[[2741 2344 8343 6190 3401]
 [4896 1498 7256 7752 3137]] | 3401

[128  31 215 227] | 227

[871 156 219 138 952 529 208] | 208

[ -4  24  31 -31 -47 -43] | -43

[ -91  -64  -48 -278  573 -559   46] | 46

[245 712 883 952] | 952
---
[[ -31.3  -34.6 -155.6  223.9   37.1  209.5  112.7]
 [ 158.2  -58.3 -134.9  223.9  219.7   16.8   77.6]] gives 77.6

[[ -0.7  -5.8 -17.3   3.5]
 [  9.1  -1.7 -18.5  -4.7]
 [-10.5 -13.3  15.1   6.0]] gives 6.0

[[-16.654  -9.271   0.023  16.862  12.224]
 [-16.714  -8.604  -1.798  17.672  10.420]
 [-19.527 -10.868   5.172  13.361  17.481]] gives 17.481

[[-1.6 -0.7 -0.4  1.2  1.7]
 [-1.6 -0.7 -0.4  1.2  1.7]] gives 1.7

[ -7.9   9.1 -12.0  -1.4] gives -1.4

[-0.12  0.11  0.04 -0.10  0.02] gives 0.02

[[ 0.007  0.179  0.207  0.182  0.207]
 [-0.127  0.088  0.205  0.185  0.188]
 [-0.101  0.147  0.211  0.221  0.210]] gives 0.210

[-108.94  -41.12   22.76  196.24  132.11  148.73   16.82] gives 16.82

[ 0.58 -0.95  0.07  1.59  0.41] gives 0.41

[[ 0.421 -0.846 -0.161  1.411]
 [-0.440  0.511 -0.181 -1.216]] gives -1.216
---
array([156, 217, 181,  61,  64]) -> 181

array([[ 651,  303,    1,  635,  168],
       [  66,  196,   54,   73,  395],
       [ 373,  417, -758,  340, -241]]) -> 1

array([6217, 1049, 1177, 3567, 8619]) -> 1177

array([[-29, -35, -49,  -7, -26],
       [-29,  27,  -9, -49, -30]]) -> -49

array([-886,  221, -770,  699,  899]) -> -770

array([ 34,  -4, -45,  37, -11]) -> -45

array([[ 28, -21, -23, -20, -26],
       [ 22, -21,  -3,  -4,   0]]) -> -23
---
[-13  19  27 -58 -48  25] ==> 25, -13

[[ 76  75  72  40  55]
 [  2  30  27  21 -21]
 [ 39  -5   3 -37  59]] ==> 55, 39

[ 41   4 -36  20 -40  68] ==> 68, 41

[[ 10  -6 -34   0  68   5  -5]
 [ -4   6   3   7  16  -2  24]
 [-24  10 -24   2 -28  -4   7]] ==> -5, -24

[-69  36 -82 -55 -11 -57  68] ==> 68, -69

[-23  31  23  71  49 -41] ==> -41, -23

[-81  -4  25 -54 -13  34  21] ==> 21, -81

[[ 40  34  46 -26]
 [  2 -30  40 -61]
 [ 42  45  45 -16]] ==> -26, 42
---
[[-0.17  0.18  0.04  0.11]
 [ 0.00  0.10  0.02  0.09]] --> 0.18, 0.11

[-0.17 -0.11 -0.15 -0.08  0.18] --> 0.18, -0.08

[[-10.52  -2.38 -10.15  -8.77  -8.65 -16.88  11.13]
 [ 10.18  17.48  16.02  18.33   9.78  14.32  -7.69]] --> 18.33, 17.48

[[  6.13  -8.01   2.37   7.01  11.93  -5.30]
 [ -7.44   4.12  -4.25 -11.42 -15.56   9.83]] --> 11.93, 9.83

[-1.107 -0.483  0.621 -1.871  1.705 -1.049 -1.009] --> 1.705, 0.621

[ -50.324 -183.162  156.317   22.082  -51.961  128.994  103.276] --> 156.317, 128.994

[[-157.16  -66.81  -66.38  -34.60]
 [ -71.20  105.17  -46.90  117.02]] --> 117.02, 105.17

[-0.18  0.10 -0.04 -0.06] --> 0.10, -0.04

[-1.5 -1.7  1.4  1.0] --> 1.4, 1.0
---
[6100 4789 6017 6360 9103 2338 3995] --> 6100

[[27 30 58  4 18 46 75]
 [43 50 57 62 23 26  8]] --> 58

[7071 2331 3756 4105 8945 6659 4424] --> 6659

[37 87 41 27 38 12 39] --> 39

[[383 327 760 503 796]
 [722 544 626 775 959]
 [689 709 532 394 203]] --> 775

[8660 4132 5517 3038 7209] --> 5517

[[55 60 53 56 54 55]
 [42 83 68 62 24 20]
 [55 59 54 53 36 46]] --> 62
---
[[-62 -22 -37  16 -32]
 [-57 -31 -38  13 -34]
 [-58 -28 -38  14 -34]] -> -62

[[66 56 31 25 30]
 [34 39 74 58 69]
 [35 32 22  7 56]] -> 66

[[ 31  13 -29 -25 -68  11  -5]
 [-12  13 -10 -55  -6 -29  26]
 [ 22  53   2 -31 -47 -33  -4]] -> 31

[[ 21  56  -9  38]
 [ 45 -10  35 -25]
 [ 61  30  12  65]] -> 21

[[  7   9   5 -44 -31  70]
 [-32 -49   6  11  51 -49]
 [-30  -7 -13 -13 -49  59]] -> 7

[[ 15 -46  -4 -27  12  51 -10]
 [-12 -62  -2  14  12 -49  -3]
 [ 43 -10  14  -1 -15  10 -21]] -> 15

[[ 51   5  57 -53  -5]
 [ 41  16  53 -25   1]
 [ -6  21  15 -13 -81]] -> 51

[[-38  -4   8 -48   8 -74]
 [-28 -41  45  37   4 -46]
 [ 33  58 -52 -44  -6  55]] -> -38

[[-42  -6  30 -39 -22]
 [ 64  40  43 -37 -30]
 [-54  23  58 -27  30]] -> -42
---
850	175	67	501 ⇒ 850, 501

7	2	9	3	8	8	3 ⇒ 7, 3

47	-31	-6	8	-13
20	26	47	27	-40
16	7	-3	31	-4
⇒ 47, -4

389	763	659	294	699	226	509 ⇒ 389, 509

5	3	1	5	6
5	3	9	2	5
⇒ 5, 5

56	85	53	18	37
31	0	51	86	14
43	58	97	75	19
⇒ 56, 19

74	94	47	232 ⇒ 74, 232

-15	23	1	-1	3	-20
-17	32	4	14	9	-27
⇒ -15, -27

53	41	64	74	88	77
68	40	40	45	21	66
56	43	63	75	87	77
⇒ 53, 77
---
-10   34  -13   63  -27
-20   69   27  -28   33
 20  -17   -4  -17   57
-> -20

 10    6    0    0  -12  -31  -65 -> -12

 25   23  -63   29   43 -> 25

-46  -47    2   31  -32   46
  1  -30   27    0  -71  -72
-> -47

-65  -59  -25   -8  -46  -55 -> -55

 -3   14   19   -9  -30   -4   14
-11  -21   61    9  -46  -38    1
 -2   12    8   -4  -12   14   15
-> -30
---
[-69  -5 -40 -77] out -40
[ 25  82  28  51  19 -44 -22] out -44
[-65   3  52 -55  -8] out -55
[-50   9 -55  64 -18  42  61] out 42
[  5 -38  51  76  68] out 76
[ 40  83 -22  15  37  27] out 37
[ 8 56 76 65 38 37 57] out 37
[-33 -60  45   5   8] out 5
[-80  57  65  72] out 65
---
[59, 48, 9, -4] 9
[[-27, 76, 1, -20, 38, 41, 43], [-18, 3, -1, -40, 29, 20, -27], [-24, -55, 61, -62, 71, 24, 12]] 24
[[2, 1, 8, 3, 9], [-31, 72, -37, 55, 53]] 55
[78, -68, 73, -66] 73
[5, -26, -38, -78] -38
[[13, -28, 67, 53], [43, 69, -7, 33], [-49, 7, -30, -34]] -30
[71, -49, 72, -46, 60, 76, 4] 76
